These are runs of 6 systems, one row a step. Runs of the same system follow the same rule from any start.
sumu, trace 1:
[[ -7  24 -14 -36   2 -14  16   9  11   4 -24  -4   0  13  -8 -28  44  -8
    8  -8]
 [ 24   3   6  -5  -4  17   2 -19 -33  -9  35  -7   4  -8 -25  30  -8  -8
   21 -25]
 [  3  -1  15 -17 -13 -17 -24  -2   5  -8  -2 -37 -20 -10  24 -21  12  16
    5  40]
 [ 12  29   5 -12  11  -3  11  -6 -18  27 -16   4   1  31 -20 -24  23   3
   17 -45]
 [  5 -12  -4 -21 -13  13 -19 -21 -12 -41  24 -22  11 -23 -24  -2 -19 -14
   34   7]
 [ 17  26   8 -34   0 -27  10   6   2  15  -4 -29 -19   5  15  -1  53  17
   -7  21]
 [ 21   7  21   4  -5  22 -10 -23 -44  16   5  -6  -8  13 -17 -13 -15   1
   40 -47]
 [ -6   2  -7 -36  -5 -23 -25  -3   9 -44   6 -39   5  -7 -16 -38   7   0
   16  34]]
bav, trace 2:
[[ 12   6  22 -43 -13   0 -19 -33 -13   2 -36 -33 -23  -6  20 -49  10   6
   31  29]
 [  7  27 -12 -22   5   8  28 -15  24  53 -59  27  10   0  28   4  37 -18
    1 -15]
 [  0   2  15 -58 -24  21  35 -15  -8  13  22 -10 -22   2  -3  -4  50  29
   47  -8]
 [  8  11  14 -27 -13   2   6  -6  -9  17 -54 -18 -50 -18  54 -15  36 -14
   -8  42]
 [ 15  28  14 -42  11  -6  32 -35  17  64 -35  14  14  28  10 -21  40  40
   14 -11]
 [  2   9   2 -62 -37  32  10 -21 -11  10 -25 -19 -29 -18  15 -23  45 -20
   67 -11]
 [  9  20   7 -42  -1   2  52  -4  10  43 -46  13 -34  -8  48  20  65   2
  -24  34]
 [ 13  12  42 -56 -15   5  14 -40  -6  55 -14 -17 -19  23  18 -43  41  60
   51  -2]]
sifiv, trace 3, 8 rows:
[[ -9   6 -12   4 -14  20  10  26 -19  -3   6   6 -25   4  -9   0  22 -25
   19 -44]
 [ 12   0   9   4  26 -17  12  -1 -21 -22  21  -2   0   7 -21  14 -14  13
  -39  25]
 [-13  -3  -5  31   1   3 -15   1  29  32 -18  23  22  11  13 -11 -14  11
    3 -23]
 [  8  23 -23 -18   5   1   5   8 -19 -24  -4  -5   5  -2 -31   0  17 -42
    9 -28]
 [ -9 -24   3  18   4   9  16   6   7 -13  36  17   3  -9  -3  38 -17  18
  -27  20]
 [  3  15   6  32   6  -2 -10  11 -12  33 -18   8  -6  29  -1 -25   1   4
    5 -48]
 [  2  13 -27 -16  21 -18   3   1   7 -40  -2  -2  30  -3 -36  -3  -4 -29
  -21  13]
 [-13 -21  -4  28 -10  32  17  -1  16  21  18  37   9  -9   9  36 -13   6
    3 -21]]
bav, trace 4:
[[ 30  12  20 -27 -23  -9 -30 -42  32  44  -7 -40  13 -26  48  12  22  30
   35  28]
 [-40  11 -15 -26 -11   9  31  27  15  19 -57  26 -30  26  12 -61  51  -7
   13 -22]
 [ 45  18  26 -62   7  25  48 -58 -47  18  -8  -1 -13 -11  -3  29  24   3
   15  10]
 [ -5   8   4 -21 -39  -7 -23   3  48  43 -24 -30 -20 -21  66 -12  51  18
   32  22]
 [-12  22   9 -50  14   8  61  -7 -21  22 -57  28 -30  39  -7 -54  45  11
   -3  -8]
 [ 48  18  24 -60 -21  25   7 -67 -17  38 -17 -27  -5 -33  28  25  28   0
   50  10]
 [-27  14  -9 -33 -28  -5  18  29  48  41 -43   0 -32   0  56 -26  79   8
   12  10]
 [ 18  17  38 -70  10  22  63 -48 -47  31 -39  13 -34  25  -4 -33  35  29
   16   5]]
Tukof, trace 5, 8 rows:
[[-22   1 -28 -23  -5 -14   6  27  34 -29  -9  -6  -3 -15   7  -5  31 -18
  -15  31]
 [ 21  -1  28 -36 -11  25  16 -36 -39   5   8 -11 -21  -3  -5   0   7  13
   33   0]
 [-15  10 -25  16 -27  -4 -30  40  24   0  -1 -17  -7  -8  16  -5  28 -27
   24 -30]
 [ -5  -2   4 -54   1  -6  27 -10  -1 -28  -1 -13 -15  -9  -2 -11  26  11
   -8  54]
 [ 10   2   8  -4 -30  36 -13 -14 -23  18   5  -9 -16  -9   4  -1   6 -12
   61 -47]
 [-16  14 -29 -13 -10 -31 -10  47  34 -22   2 -26 -11 -13  14  -2  48 -19
  -14  24]
 [  0 -17  30 -55 -16  32  27 -39 -29  -9   7  -4 -27  -5  -6 -21   7  26
   38  19]
 [  1  22 -26  13 -32   7 -33  30   7   5  -7 -24 -11 -20  16   8  31 -50
   40 -48]]
lop, trace 6 (8 x 20):
[[ -1  -2 -16   6  -4 -19 -21  12  31 -18  54 -15  39  -4 -25  21  -1  17
    8  -6]
 [-14   7   3 -19  11   9  52   7  -2  23 -30  36 -22  20   6  -8  33   9
  -24   1]
 [  8 -11  -2  22  -2  15 -21   2 -41 -44  15 -11 -13 -17 -19   7 -36 -39
    0  -6]
 [-17  -2   1   1   8 -34  -6  17  41   5  28  -5  26  24 -12 -17  13  54
  -13  12]
 [-14   3 -19 -19   8  33  43  -7 -13  -6 -47  41  -6  -3  -8  -8   4 -45
   -5 -13]
 [  9  -7   1  23  -7 -11 -22  26 -17 -39  66 -32  -9 -12 -19  35  -6   0
   -6   2]
 [-21  -1  12   3  26 -15  25   2  19  28 -27  35   8  42  -2 -38   1  46
  -32   9]
 [-10  -4 -30 -17  -6  31   4  -3 -24 -54  -6   7   2 -23 -35  -4 -16 -67
   23 -18]]
Tukof, trace 7, 8 rows:
[[ -5 -12  11  -4  15  17  28 -15 -31 -12 -16  25 -16  10 -11 -18 -21   2
  -19  11]
 [ 23  14  -2  31   4 -11 -41  -8  -3  10  -1 -15  24  -2  -4   5 -21 -15
    8 -24]
 [-16  -7  -6  -6  13 -12  19   1  38   8   0  22  20   7   5   2   7  29
  -28  27]
 [  9  -3   9  12  12  29  21 -15 -43   2   3  25  -8  10 -22  10 -23  -9
    0 -32]
 [  3   5  -7  43   5 -31 -41  24  20  -1   1 -17  10  -2  14   3 -14  -2
  -27   9]
 [ -6  -9  11 -23  21   8  30 -36   5  10 -21  32  19  15 -11 -21 -15  28
  -12  19]
 [ 18   9 -13  38   6  13 -10   4 -17   5  15  12  17  -2 -17  37 -19 -29
    3 -50]
 [-10  -8   8  23  16 -30  -5  19  26  -1   3   2  -4  10  18  -3  -5  34
  -53  46]]
sumu, trace 8, 8 rows:
[[ 19  32 -21  16  31 -37 -17  14   0 -13  -4 -12  32  13 -30   2  -2 -25
  -30 -11]
 [ -9 -24   7 -18 -23  29  13 -26  29  20  21  14  13 -20  16  22   2  31
   30   9]
 [ -7   5  -3  16   2   1   5  34 -31 -20 -20  -1 -48   5   7 -12  11 -32
  -26   1]
 [ 17   7   5  14  19 -21 -20 -24  17  14  14  -2  47  13 -16   4 -27  28
   -4  -5]
 [-28 -16 -12 -24 -25  33  20   2  17  -4 -20  20 -18 -19  19 -11  17 -16
   22   5]
 [ 16  16  -4  23  20 -21   0  25 -25 -16  21  -7  -6  11 -22  21   3 -11
  -36 -11]
 [  2 -16  16  -2  -7  11 -12 -35  23  24  -6   6  18 -11  23  -3 -20  32
   14  21]
 [-22   7 -21   3  -3   5  10  34  -2 -13 -22  12 -23   7  -3 -23  22 -33
   -3 -21]]
Ruzik, trace 9:
[[ 35  -9  41  41 -22  16 -34  -9 -45  20  47 -33 -37 -13  23  37 -18  19
   22 -17]
 [-17  31 -32 -17  -1 -20  -7  31  15  -6 -75  -4 -17   4  16 -51  42 -55
   -6  -3]
 [ 24 -25  21 -35  -6  16   1 -70  11  -2  19 -10  28 -41  16  38 -28  30
   13  62]
 [ -2  11  -4  24 -38  12 -13  56 -26   5  24 -27 -61  -7  19  16  47 -30
   28 -51]
 [  9  20   4 -55  24 -37   3 -27   2 -23 -60 -21   5   2   1 -51  11  -1
  -27  72]
 [ 31 -24  22  29 -32  47 -20 -38 -12  36  21  -4 -12 -48  49  70 -28  -2
   30  -6]
 [-19  37 -39 -36 -22 -29 -12  58  21 -26 -16 -41 -23  -1  -1 -35  79 -44
   19 -10]
 [ 26 -29  48 -40   8  10  11 -70 -28 -11 -10 -13 -12 -23  22  -1 -37  39
  -13  91]]
sifiv, trace 10 (8 x 20):
[[ 27  19 -12 -10  24 -15 -15 -21 -24 -32 -43 -14   9 -19  -6  -3 -21 -51
  -30  33]
 [-18 -13 -10   0 -22   9  11   8  63  32  36  16  25 -16  22  43  26  31
   11  -1]
 [  1   4  18   1  -7  21  -5   3 -66 -16  -3 -10 -44  23 -27 -47  -6 -15
   34 -43]
 [ 15   6  -6   0  31 -39   1  -1  22 -16 -11  -6  17 -15  15  29  -4   0
  -70  72]
 [-23 -10   1   0 -27  32  -1 -12  37  53   0  29  21  13   6 -19   9  32
   64 -59]
 [ 23  19  -7 -12   6  -6 -12  10 -66 -65  -7 -38 -38 -15 -27  -9  -2 -68
   -9   8]
 [-16 -24  10  11   5 -12  29   2  61  34  27  31  21  -3  31  46   7  64
  -47  52]
 [  5  19  11   7 -15  22 -35 -18 -36  27 -31  -8  -8  31 -20 -70  -9 -13
   74 -86]]
Ruzik, trace 11, 8 rows:
[[-22 -24  -4  12  -6  23  15   4  10 -10  29  27   8   0 -16  13 -14  15
    4 -10]
 [ -4  13  -3   4  18 -15  18  21 -10   0  13   9   0  31 -30  -9  15  10
  -16 -25]
 [ -2  -6   5  24  22  -5  -9 -13  -2   2  -9  19  22  20 -15 -19 -37  14
  -16  -4]
 [-19  -7 -17  19   1  16  13   8  21  12   7  36  21   6 -11  12  -5  -1
    3 -34]
 [-16  -1  -9  -4  15 -12  12  14   7 -20  28  10  20  25 -42 -16   0  21
   -7 -10]
 [ -7 -12  13  30  21  10  15   0 -17   8   6  32   0  26 -16  -4 -30  21
  -23 -15]
 [ -6  12 -22  22  18  -6   0  11  18  13  -3  26  36  22 -25  -3  -4  -5
   -7 -41]
 [-31 -24  -8   7  11   4   7   3  20 -18  24  30  28  18 -33 -21 -25  30
   -5  -2]]
lop, trace 12 (8 x 20):
[[ -12   -9   -8    2   29  -29    4   23  -16  -72   42   -8   10   13
   -58  -10  -21    4  -44   31]
 [ -61  -27  -29   14   15    8   37   39   35  -28    6   62   18   24
   -33  -19   -9   10  -35   -3]
 [  -9   11  -33   -2   28    1   41   37  -37  -59   30   22    1   18
   -72   16    6  -42  -32  -33]
 [ -37  -28    0   18   27  -18   37   46   -2  -55   48   23  -14   25
   -37   -2  -12   33  -70   39]
 [ -50  -16  -33   20   33   12   33   34   -8  -51   -5   63   19   38
   -68  -39  -33  -20  -28  -34]
 [ -28   -2  -42  -17   27  -24   38   54   -5  -89   62    7   12   11
   -78   15   15  -19  -46   12]
 [ -56  -31  -13   38   37    3   65   57    1  -34   22   74   -8   37
   -40    5  -15   16  -85    7]
 [ -34  -11  -29    7   37    5   35   38  -48  -92   38   35    8   37
  -108  -29  -33  -30  -29  -34]]

Name the system that made each run.
trace 13:
[[ 19 -32  57  25  -2  14  -6 -33 -30  22  44  -6 -18   7  14  15 -40  70
    0  18]
 [ -5  32 -10  13   2 -41 -47  27  19  12 -65 -26 -10  17  26 -65  21 -20
   -7   2]]
	sifiv
trace 14 (2 x 20):
[[ 27  -9  10   6 -18 -20 -60 -17  10 -17  23 -59   6 -45  29  25 -19   1
    8  50]
 [-45  -2 -20  37  18 -11   7  38  37  17 -36  49  14  38  -2 -42  -2   7
  -29 -23]]
	bav
trace 15:
[[ 37  12  16  40  14   0   6   1 -29  27   1   4 -18  -9  25  62  -6 -10
  -43  -1]
 [-10  20 -17  -4 -12 -27 -46  10  42  17 -27 -23  23  11   8 -52  19  -1
   31 -18]]
	Ruzik
trace 16, 2 rows:
[[-15  -1   7   6  20 -20  20  12  26  19   5  20  12  31  -6 -13   9  46
  -28   6]
 [ 13   0  11  -6 -10  19 -24 -26 -37 -15  -1 -18  -6  -3 -16 -25 -25 -15
   41 -21]]
	bav
trace 17:
[[-13  -5   0 -26   8 -23   4   2  16 -26   5 -10   3   7 -11 -28   9  22
  -15  43]
 [-24 -11 -27  22  -2  25   9  14  17  -2 -15  37   9  -7  -2   9 -11 -30
   -5 -22]]
	lop
trace 18:
[[-10   8 -21 -41   0   2  13 -13  26  -8 -21   7  24  -3 -12 -21  18 -10
   16   5]
 [  0 -11  14  -1 -16  36  26  -7 -15  22  -1  19 -29  -9  19  22  10   2
   11 -12]]
	bav
trace 19:
[[  8   8  18 -46   1   9  14 -38 -20  10 -11  -4   1  18 -23 -40   7  22
   38  -9]
 [ -8   0 -33  14 -24   9 -18  26  23 -13  21  -8   9 -30   5  35  13 -40
   20 -25]]
	Tukof
trace 20 (2 x 20):
[[ -1   9 -15 -14  18 -36  -3  23  -5 -54  30 -24   8   8 -41  -8   9  -5
  -27  24]
 [-41 -28 -14  19  12  15  35  20  27  -6  -3  59   9   9  -4   4 -14  10
  -38   9]]
	lop
trace 21:
[[-14  -6   0 -16 -16  15  26  27 -15 -15  30  -2 -36   0  -8   7  33   2
   10  -9]
 [ 18   3  19  -4   9 -13  -6 -16 -10   0 -18 -15 -16  -6  23  -3  -5  10
  -27  45]]
	bav
trace 22:
[[ -3   3 -18 -31 -18   2  11   2  30  -1   3  -8   4 -26  18  23  34  -8
   11  19]
 [ 12   3  20  20   0   9   9  14 -38  10  16  -2 -36  13   0  11   6   8
   -8 -21]]
	sumu
trace 23 (2 x 20):
[[-16 -19  16  -7  -6  18  29   0  -3  10  28  19 -12  17  -9  -3   8  40
    7  -6]
 [ 15  21  -6  14  22 -10  -2   9 -31  -8  -2   0   3  19 -32  -4  -4 -22
  -14 -31]]
	Ruzik
trace 24:
[[-18   6 -25  12  -6 -27 -39  34  22 -30  15 -23  16   8 -24 -34   3 -13
   14 -18]
 [  1   7 -13 -20  22  -4  43 -11  28  12 -10  30  27  -2  -2  33  18   5
  -37  23]]
	lop
trace 25, 2 rows:
[[ 25  32  -3   1   6 -30 -25  21 -30 -18   6 -43 -17   7 -14  -6  22 -25
   -2 -14]
 [ -6 -15  11   0  -2   2 -11 -22  17   9 -47   6  -8 -12  41 -24 -20   8
  -15  50]]
	Ruzik
trace 26, 2 rows:
[[-28 -36  19  19  -8  50  38   3 -25   6  11  48 -34  13  -2  -4 -20  19
    0 -18]
 [  9  26 -11   6  15 -39 -36  27 -22 -40   8 -38   3  22 -40 -37   3 -21
   -3 -16]]
	lop
trace 27 (2 x 20):
[[-18  -2   6 -41  -9  -2  50  31   3  -8  57  -4 -27  16 -19  12  63  41
    3   4]
 [ 17 -10  38  -5  -4   5 -20 -32 -33   1 -43 -22 -41 -11  39 -34 -23   5
   -4  51]]
	bav
trace 28 (2 x 20):
[[  9  18 -14  11  20 -11  10  11  -6   1  10  10  18  16 -28  15   5 -11
  -16 -28]
 [-10 -26  13  23   4   1  -5   2   4 -10  20   5  -5  -5   8   8 -28  24
  -25  29]]
	Tukof
trace 29 (2 x 20):
[[-32 -33   6  -6  -8  29  20  -5   1 -14   2  27 -15   3  -2 -21 -16  19
    4  13]
 [ 26  25  -6   4  16  -5  18   5 -21  11  14   4   6   9 -20  37  17 -11
  -14 -31]]
	Ruzik
trace 30:
[[ 25  -1   8  16   3  47  41 -29 -28  41   0  45   0 -12   7  67 -10 -16
   -1 -39]
 [ -8  11   1  60  17 -51 -27  64   0  -9  24 -19 -16  34  -5 -14   5  16
  -49  -6]]
	Tukof
trace 31, 2 rows:
[[ 19  20  17 -33 -14 -11  -5   2 -23   0  -4 -44 -44  -6  18 -12  44  -1
   14  18]
 [-11 -23  22 -32  -9  -3  -1 -26  23  -5   2 -11  -3  -9  20 -25  -3  46
    5  62]]
	sifiv
trace 32, 2 rows:
[[-23 -18   0 -14 -17   4  -3  18  -3 -36  30 -15 -19  -1 -15 -23   7  10
   18  12]
 [  9   4  -3 -18 -17  18  -9 -18  -5   3 -33 -10 -16 -26  26  -5   9 -29
   22   8]]
	Tukof
trace 33, 2 rows:
[[ 23   7  10  24 -29   9 -34  21 -43 -11  36 -45 -41 -17   5  22   9 -26
   29 -31]
 [ 16  10  26   0  24 -42 -15 -25  27  40 -23  -9  19  24  26 -28  -4  61
  -30  42]]
	lop
trace 34 (2 x 20):
[[-54 -37 -31  -7 -40  22   7  32  61 -25  35  13   4 -31  13  15  19  -1
   21  14]
 [ 18  12  31 -46  13  -2  47  -7 -51  -5  32 -11 -34  28 -32  -5  38  37
   -2   2]]
	Ruzik
trace 35:
[[-20  -4 -18 -13 -13  53  56  18 -29  -3 -10  42 -38  -5  -9  15  28 -44
   13 -45]
 [ 29  11  18  38  20 -46 -31  28 -36 -32  46 -44 -16  10 -17  17 -14  12
  -44  21]]
	lop
trace 36, 2 rows:
[[ 19  31 -18  50  20   3 -14   9 -16  35 -48  26  12  14  -2   5 -14 -50
  -13 -67]
 [-45 -50 -15   4 -15   5 -15  10  51 -48  58   5  33 -17 -17   1 -32  33
    8  33]]
	sumu
